In the rows, 128 means zero.
Named turns come first, each shown by rows before and after it. Which turns, in which order, take the first row of each pair that follows to the second? Write the first one first, as in the answered first pair.
k174:
[155 133 112 142  87  95 142 117 103 100 118 128 134  78 125 106 123 103
 122 143 138 158 106 130 135 139 122 164 123 137 129 147 113 155 101  96
 151 117] => [154 131 119 149  83  99 134 112 112  98 126 133 147  79 125 109 134 113
 125 130 125 164 116 142 132 139 131 155 122 152 126 145 115 166  95 101
 145 107]
[133 131 162 130 110 120 114 120 144 112 147 145 124 102 117 116 127 107
 107 114  95 147 144 154 134 114 131 125 124 153 119 133 126 176 132 113
 137  96] => [117 141 142 144 130 122 118 118 145 146 146 143 119 130 110 121 129 108
  87 123  87 148 127 156 133 133 118 122 133 162 108 137 115 169 127 120
 138  95]
[115  92 137 130  98 104 143 137 151 141 109 183 135 114 118 149 140 137
 131 134 135 155 156 138 100 108 161 125 109 105  81 122 163 128  79 172
 110 117] => [103  98 120 137 110 108 144 135 152 166 110 179 133 133 114 150 140 140
 118 141 131 158 144 139 100 119 153 123 114 113  72 123 154 124  77 178
 107 118]
[ 96 120  81 157 167 118 118 130  99 140 134 110 128 151 137 111 109 109
 150 168 169 117 104  82 136 130 104 166 146  85 134 125 133  84 125 128
 121 136] => [121 105 118 136 138 115 114 133  98  87 140 115 138 109 145 106 110 106
 176 152 177 113 137  86 134 106 126 173 136  73 153 117 151  93 128 119
 118 130]
k60:
[164 115 150 114 104 126  82 115 148 111 143 165 129  82 141 150 138 169
 102 126 140 159  86 117 122 107 133 128 100 152 183 118 109 156 116 120
 127 158] => [122 127 166 121 122 106  81 133 129  75 174  96 126 107 127 127 125 102
 119 126 162 124 168 117 127  70 127  95 124 134 147 125  97 130 174 115
 139 141]
[114 140  80 108 107 116 121 124 125 138 116 158  98 103 149 125  82 107
 117 142 150 119 136 127 137 114 151 159 118 110 136 124 132 106 151 138
 147 135] => [117 140  80 108 105 117 120 123 125 138 114 162  98 102 149 124  82 108
 118 139 149 122 132 128 139 116 151 158 117 111 139 126 132 108 150 136
 149 134]
[121 116 155 121 109 140 122 128 143 131 136 138 120 125 114 141 148 172
 137 106 143 132 144 162 142 130 157 107 130 160 127 126 108 132 104 128
 157  99] => [107 120 152 125 118 135 124 135 138 132 143 118 121 141 111 136 141 155
 141 110 148 121 164 158 141 123 151  97 136 154 114 129 103 119 118 132
 158  99]
k610:
[109 139 115 135 141 126 146 101 144 181 144 125 117 137 106 111 133 118
 107 133 129 124 110 122  95 148 140 109 124 164 137 111 128 146 130 121
 128 130] => [110 141 117 134 140 130 147 100 144 182 145 126 118 139 102 114 132 120
 114 132 130 123 115 118  94 149 141 108 122 163 135 112 130 144 131 124
 126 129]
[140 115 163 115  99 110 131 136 110  93 129  96  90  87 119 100 116  76
  87 131 140 119 118 135 124 125 125 139 136 106 136 120 103 135 158 109
 159 128] => [142 112 177 123  89 114 120 126 128  87 138 112 112  77 122 104 135  97
  80 105 114 132 123 154 126 129 142 130 138 131 133 116 106 162 139 112
 153 109]
[122 160 121 143 142 163 130 141 140 164 126  71 120 159 100 135 102 131
 108 157 164 139 121 121 118 137 121 143 146 121 115 130 110 112 158 159
 112 134] => [126 157 120 138 137 154 134 144 133 155 126  70 110 143 101 121 103 119
  92 160 158 140 107 127 120 133 114 152 148 119 116 130 104 120 166 148
 124 126]
Pairs:
Each pair is two turns apart.
[140 118  72 151 144 130 146 115 150 183 122 133  91 179 107 124 129 140
 112 183 125 131 111 136 110 134 110 115 153 128 122 105  81  99 136 145
 141 162] => [186  97 103 116 105 118 152 119 137 126 109 146  79 113 123 111 115 136
 131 185 150 128 105 126 107 109 123 147 134  94 161 100 102 106 141 125
 151 172]
k174, k60
[106 143 143 146 131 118 123 126 137 114 135 131 130 125 125 134 134 130
 121 109  96 115 101 163 143 123 131 106 122 172 108 119 117 159 106 116
 119 113] => [ 95 151 113 150 151 126 131 130 127 151 125 125 116 162 120 142 119 128
 129 133 117 107  91 140 144 133 119 108 123 158 100 124 115 125 110 127
 115 137]
k610, k174
[164 123 133 122 119 138 129 134 117 122 129 156 146 110 142 138 136 148
 136 126 133 140 122 119 139 144 139 128 123 130 134 121 131 110 102 140
 123 133] => [151 128 118 130 131 139 130 132 117 144 126 153 143 127 140 142 138 150
 125 132 129 143 111 120 139 151 130 127 128 140 127 123 123 109  99 145
 125 131]
k174, k174
[133 136 141 118 140 146 122 129 141 108 139 139 146 138 127 138 110 139
 161 130 125 132 159 109 124 131 141  84 125 141 127 141 158 105 135 169
  95 130] => [134 139 121 126 147 152 123 124 145 137 131 152 139 147 128 143 112 152
 146 139 122 140 129 108 122 149 132  91 123 148 129 142 151 106 120 173
  96 137]
k60, k174
[124  90 128 164 103  99 106 104 112 174 122 150 135 127 139 160 131 194
 120 161 104 147 121 131 135 148 127  85 118 139 100 142 171  96 112 164
 151 118] => [103  93 150 164 107  82 105 116 102 132 141 107 136 126 132 140 127 149
 130 154 114 128 174 136 139 116 128  66 132 128  83 145 165  92 151 155
 158 102]
k60, k60
[120 132 106 140 147 133 130 115 137 142 130 138 139 136 116 128 157 126
  93 105  93 129 121 162 127 135 132 113 138 136 117 126 104 149 114 127
 132 106] => [114 138  96 140 159 145 130 122 140 159 129 132 146 163 112 143 146 138
 123 117 111 121 146 141 125 135 136 103 134 127 113 128 116 121 111 142
 118 125]
k610, k610
[116 154  75 128 172 130 137 146 117 179 132 142  87 164 121 150 113 132
 130 134 182  97 128  99 149 143 112 128 147 110 109 162  98  76 138 134
 128 140] => [161 128 148 100 118 126 122 147 125  82 148 152 118  91 135 145 124 136
 181  95 183  98 190 112 146 100 160 129 132  99 139 147 131 103 139 119
 118 124]
k174, k174
[162 120 151 113 128 175 127 123 123  97 131 160 165 129 119 160 154 189
 150 112 109 132 128 120 150 113 163  99 130 116 122 135 166 129  89 131
  96 163] => [123 136 143 136 155 170 122 123 126 113 151 128 168 166 110 157 161 164
 137 106  93 124 156 130 151 117 155  67 148 135  88 139 149 123 108 138
  98 144]
k60, k174
[135 124 101 135 125 146 154 128 142 174 112 161 125 135 134 140 110 162
 123 141 135 134  89 109 119 159 121 143 109 121 128 137 136 128 110 131
 115 162] => [139 123 100 131 122 137 159 134 136 164 110 159 111 122 136 128 109 147
 107 144 136 135  72 112 119 158 115 151 109 119 131 137 130 135 117 122
 126 157]
k610, k610
[ 83 103 136 109 101  94 137 127 143 102 128 131 124 122 128  88  97 126
 147 128 129 130 117 131 120  88 120 155 111 127 178 153 141 146 123 130
 141  95] => [ 62 112 124 132 118 104 129 120 157 131 137 136 138 148 124  97 110 141
 130 116 103 138 114 146 119 110 123 140 118 160 159 153 131 155 109 142
 133  84]
k174, k174
[167 106 117 134  97 140 148 121 127 139 108 136 121 105 143 122 139 137
 106 139 134 118  69 114 131 122  96 188 122 111 169 119 123 139 123 116
 156 134] => [166 105 140 141  87 150 128 115 150 124 126 147 154  95 146 130 160 157
 111 105 105 133  98 139 130 124 123 166 123 140 164 113 130 167 106 121
 140 111]
k174, k174
[114 149 120 155 151 120 116 113 171 156 124 124 142 113 116 125 133 145
  78 111 104 130 115 158 127 147 140 135 141 152 108 121 102 154 130 121
 124 107] => [109 146 132 157 148 125 109 115 175 145 134 119 161 121 114 133 132 149
 101 101 104 125 151 157 125 137 153 122 140 153 102 118 114 150 131 128
 113 104]
k60, k610
[110 140 130 147 141 139 118 157 132 133 148 100 113 141 127  98 155  91
  92 115 129 120 130 125 141 121 136 121 171 136 116 141 102 106 141 125
 131 105] => [109 138 134 150 141 145 114 153 139 135 152 105 123 141 126 102 162 102
  97 103 121 128 136 133 140 124 146 116 171 149 116 137 105 114 132 129
 124  98]
k610, k610
[113 127 125 105 138 120 123 135 106 109 134 123 132 113 133 125 102 106
 179 135 154  92 155 110 146  95 140 120 125  97 112 130 128  97 159 145
 124 144] => [117 119 151 110 121 116 111 128 117  81 144 131 148  88 137 117 123 108
 164 106 127 104 164 137 147  92 155 111 127 119 109 124 127 133 152 138
 126 119]
k610, k174
[152  93 148  76  71 145 108 131 152  92  84 182 148 131 153 163 124 177
 199 124 121 128 136 109 114 124 142 153 104 116 160 155 154 124  95 123
  77 162] => [153  93 137  66  78 132 121 141 132  93  72 165 117 131 150 148 108 146
 193 150 148 113 120  90 120 118 119 170 103  86 167 160 146 104 118 112
  94 173]
k610, k610
[124 135 123 120 130 120 151 134 116 127 123 125 109 125 125 118 113 118
 117 144 134 125 120 136 121 122 117 136 141 118 138 127 129 123 137 115
 144 129] => [125 132 146 120 119 125 138 126 130 108 134 133 131 113 128 122 126 131
 127 119 118 131 141 151 118 117 138 125 141 133 138 122 138 140 125 117
 135 111]
k174, k174
[121 128 121 147 137 122 126 127 135 124 132 133 138 130 131 134 140 132
 114 121 108 142 119 146 124 137 137 117 130 146 119 139 115 148 124 129
 114 131] => [114 130 113 147 144 118 132 133 129 129 131 123 130 136 128 125 134 122
 107 133 114 134 112 141 125 137 124 120 136 138 112 142 109 139 138 127
 123 134]
k60, k174
[107 168 118 128 137 114  90 114 148 135 128 110 124 158 117 120 142 112
  74 114 118 122 123 151 122 135 124 123 151 172 122 137 119 126 162 133
 138 126] => [105 170 119 131 141 125  88 112 151 147 132 113 135 169 116 132 138 124
  92 115 118 120 136 146 121 136 128 114 150 178 119 136 123 114 156 143
 126 130]
k610, k610
[114 138 133 150 128 126 113 122 140 144 153 120 140 134 133 130 166 144
 124 121 121 148 128 156 128 166 147 109 126 172 136 117 133 133  95 146
 113 129] => [110 143 115 143 142 130 126 132 125 158 144 106 129 159 130 139 141 137
 152 148 156 131 141 128 130 160 135 112 125 142 134 124 137  93 107 154
 111 158]
k610, k610
[108 123 129 131 132 114 128 136 117 115 132  98 120 135 127 109 119 101
 123 134 140 114 150 132 124 110 124 114 137 123 109 128 109 111 159 116
 133 118] => [109 124 141 134 126 115 119 134 126 110 139 105 132 133 126 113 128 110
 126 120 126 121 164 141 121 110 133 104 137 136 109 127 112 122 153 114
 128 109]
k174, k174
[138 133 119 123 120 120 146 136 111 112 115 111  98 111 126 104 116  99
 101 150 151 109 104 122 130 125 123 165 131 117 145 112 116 105 139 113
 151 137] => [139 128 155 134 106 132 120 123 138  86 138 126 143 100 129 114 145 125
 115 103 111 127 145 155 129 124 159 138 133 157 142 101 126 145 114 121
 129 108]
k174, k174
[111 118 145 165 158 111 123 136 121 106 142 107 149 102 133 118 136  99
 111 105 103 136 160 160 141 118 137 134 151 131 123 119 142 139 141 118
 126 114] => [ 99 125 116 172 177 111 133 138 112 139 128 100 132 127 129 118 128  93
  96 127 113 133 134 148 144 131 113 138 154 125 117 127 128 125 147 120
 135 125]
k174, k174
[133 117 155 130 116 114 116 105 137  93 150 113 149  95 129 107 152 143
 131 102 107 139 140 152 114 118 140 123 130 141 127 120 134 146 120 114
 140  90] => [105 131 131 143 146 129 116 110 142 131 153  97 162 151 118 128 139 151
 162 116 121 127 171 134 113 127 136 103 135 139 108 125 133 106 120 141
 120 109]
k610, k60
[119 133 154 146 126 125 105 120 166 111 150 137 166 135 124 126 147 150
 149  95 107 132 174 124 124 121 155 106 129 151 119 110 124 145 112 139
 109 134] => [102 146  99 151 158 118 130 129 141 168 122 122 116 174 117 119 120 124
 122 148 140 119 118  91 127 141 107 128 133 122 111 123 100 105 134 140
 131 163]
k174, k174
[ 81 149  76 144 148 123 109 118 113 170 144 101 111 204 135 145 146 126
  89  84  72 100 133 147 133 158 145 103 147 161  74 119  97  85 121 154
 130 132] => [ 82 148  66 137 151 116 121 125 100 169 136  89  92 205 134 137 133 107
  86 102  89  91 123 132 135 154 130 112 145 137  77 121  92  73 136 146
 140 141]
k610, k610
